Here are some points:
(5, 82, -14, -8, 18, -1, -58, -15, 3, -3, -102, -14, -3, 12, -45, 39)
(36, -16, -6, 10, 75, 12, -22, 12, -46, 25, -40, -62, 36, 8, 33, 0)
(-19, -10, 21, 15, 34, 34, 7, 29, 10, -9, -63, 15, 52, -70, -41, 33)
(17, 45, 11, 17, 41, 36, -41, -46, 0, 10, -77, 38, -18, 32, -65, -31)
(-31, -29, -25, 3, -37, -10, -8, 10, -17, -10, 28, -27, -17, -12, 29, 4)
(0, -25, 31, -25, 27, -16, 43, 15, -25, 7, 29, 3, 5, -26, 71, 35)
(-20, 56, 35, 40, 44, 21, -73, 30, 28, -17, -77, 9, 42, 39, -99, 20)
(-3, 18, 22, -17, 7, -11, -8, -3, -7, -102, -5, 7, 8, 21, 6, -39)
(-22, -11, 21, -3, -12, -16, -36, 9, 23, -38, 32, -58, -24, -10, 36, 8)
(-11, 56, 30, -19, 17, 48, -26, 19, -17, 0, -73, 31, 28, 46, -80, 11)
(-13, 32, 9, 36, -10, 8, -30, -29, 2, -19, -28, 0, 18, 18, -58, 14)
(0, -27, 10, 1, -5, 17, -7, -14, 10, 37, -18, 29, -1, 16, 13, -36)
(-27, -88, -32, -30, -16, -52, 26, 13, -46, 17, 126, 0, -101, -2, 89, -22)
(11, -31, -9, 0, 1, -4, 3, 14, 7, -54, 3, -17, 6, -39, -18, -16)
(-28, 8, -45, -7, -22, -32, -30, 14, -8, 58, 90, -15, -51, -15, -3, -37)
(22, -3, -16, 3, -37, 25, 13, 16, 3, -104, 72, -39, -81, 5, 34, -2)
(5, -6, 27, -15, 0, 8, 40, 7, -17, -33, -42, 41, 23, 2, 7, -15)
(28, -68, -19, -18, 8, 4, 47, 54, -1, 4, 65, -17, -15, -115, 92, -7)
(-21, -39, -16, -29, -15, -19, -8, -27, -45, 5, 30, -4, -48, -13, 34, 0)
(8, 47, 59, -5, 81, 48, -78, -10, 8, -8, -120, 66, 94, 20, -121, -36)
(-49, 2, -127, -8, -60, -34, -2, -17, 50, 3, 102, -37, -67, 38, 43, -23)
(-21, 17, 50, -1, -64, -12, 4, 29, 11, 19, 21, -16, -53, 8, 42, -27)
(15, 7, -5, -4, 14, 40, -8, 8, 6, -11, -88, 18, 49, 23, -66, -15)
(-37, -62, -30, -95, -16, -90, 23, 9, 0, 18, 110, -33, -111, -35, 103, -23)
(-42, -36, -32, -53, -98, -37, 34, 12, -38, 17, 127, -46, -117, -22, 87, -17)
(-50, 15, -20, -25, -56, -77, -30, -4, 30, -8, 46, -44, -53, -15, 51, -9)
(21, 72, -8, -6, 2, 52, -24, 7, 13, -41, -107, 28, 77, 42, -108, 26)
(18, -31, -51, -13, 8, -16, 28, 27, -83, -6, 92, -48, -42, 54, 77, 8)
Then 11 other points, each followed by its number:
(-25, -18, -40, 29, -62, -2, 12, -12, 9, 6, 95, -30, -55, 17, 85, 6) 0
(-9, 34, -54, 12, 67, 53, -40, -33, 19, 7, -104, 29, 60, 15, -84, 2) 1
(-3, 49, 76, 52, 32, 15, -23, 5, 39, 10, -69, 14, 68, -2, -60, -87) 2
(-8, -9, -29, 16, -8, -4, 6, 13, 16, -10, 6, 9, -37, -9, 34, -41) 3
(-10, 1, 10, 3, 1, 27, 12, 4, -15, 14, -6, -12, -8, -21, -2, 19) 4
(17, -46, -43, 12, 14, 3, 35, 17, -29, -3, 96, 27, -22, -11, 71, 25) 5
(3, 50, 37, 29, 92, 33, 5, 5, 11, -2, -94, 36, 21, -4, -90, -43) 6
(-3, -20, -6, -21, -46, -16, 34, 3, -24, 10, 105, -23, -54, -58, 54, -4) 7
(-4, 34, 16, 57, -12, 9, 13, -21, 13, -19, -2, -11, -6, 11, -8, 10) 8
(14, -11, -25, -25, 24, -9, 18, 29, -81, 16, 23, 9, 17, -21, 40, -8) 9
(-21, -13, -4, -3, -28, -22, -2, -20, -12, -3, 127, 0, -42, -16, 42, -4) 10
Which three of these numbered points are nearest to each point below, looking only along the 2 directions in which the first points spread most? Their numbers follow each, nearest first.
(0, 57, 59, 47, 20, 16, -42, 4, 56, -27, -127, 28, 22, 63, -94, -5) > 1 2 6
(6, 9, 21, -20, -9, 3, -26, -39, 3, -13, 83, -4, -4, 13, 33, 11) > 3 4 10
(-29, 1, 2, 2, -23, -61, 5, 16, -40, -27, 48, 13, -63, 15, 99, 16) > 10 7 0
(-4, 47, -4, 2, 1, 36, 28, -11, 34, 43, -111, 36, 80, -35, -47, 1) > 2 6 1
(-12, -20, 20, -34, -24, -18, 57, 2, -36, 11, 98, -3, -55, -5, 59, -10) > 7 5 10
(-30, -1, -38, 7, -92, -61, 37, -6, -105, 9, 121, -58, -91, 40, 88, 32) > 0 10 7
Here are 11 other points, each followed by its number:
(-16, 63, 68, 37, 7, 45, -47, -6, 42, -15, -127, 31, 24, 38, -81, 13) 0
(-11, 36, 34, 0, 13, 67, -16, -27, -44, 28, -97, 19, 46, 33, -73, 2) 1
(18, -30, 15, 6, -14, -3, -2, -13, 13, -40, 44, 9, -66, -68, 33, 2) 2
(44, 55, 64, 49, 62, 54, -32, 39, -28, 19, -127, 90, 120, 4, -102, -9) 3
(7, -1, 27, 34, 27, -46, 0, -16, -41, -40, -78, 27, 121, 0, -44, -3) 4
(40, -7, -24, -5, -40, -2, 40, -14, -38, 2, 80, -26, -34, -8, 43, 23) 5
(39, -51, 4, -20, 40, -11, 48, 1, -39, 21, 45, 12, -19, -72, 55, -60) 6
(-3, 58, 62, 41, 7, 58, -14, -13, 24, -13, -127, 35, 65, 43, -127, -13) 7
(27, 20, 15, 31, 42, -11, -30, 9, -14, -41, -80, 37, 59, -7, -41, 31) 8
(18, 21, -17, -17, 24, -15, 33, 9, 15, 18, 59, -20, 30, 16, 12, -7) 9
(98, -2, -14, 19, 13, 24, -24, -12, -3, 0, -19, 8, -1, 15, 0, 24) 10
Which three of these numbered points are nearest to each point below, looking only along the 2 directions in which the first points spread most? Their numbers follow each, nearest first.
(16, 30, 13, 8, 57, 21, 2, -13, -34, -8, -113, 2, 22, -10, -47, -15) > 8 4 1
(24, -24, -16, 36, 5, 35, 65, -41, 65, -20, -98, 29, 58, -3, -41, 17) > 8 4 1
(13, 30, 53, 8, 28, 8, -53, -30, 96, -21, -107, 32, 60, 46, -76, 8) > 0 7 1
(12, 18, 12, 7, 34, 21, -15, -25, 24, 29, -27, 2, 3, -11, 22, -7) > 10 9 8
(-44, 66, 6, 48, -7, -9, -34, -29, 15, -16, -16, 18, 27, 62, -64, 17) > 1 0 10
(32, -25, -127, -10, 17, -32, 37, 21, -20, -19, 18, 5, -9, -11, 22, 14) > 2 9 5
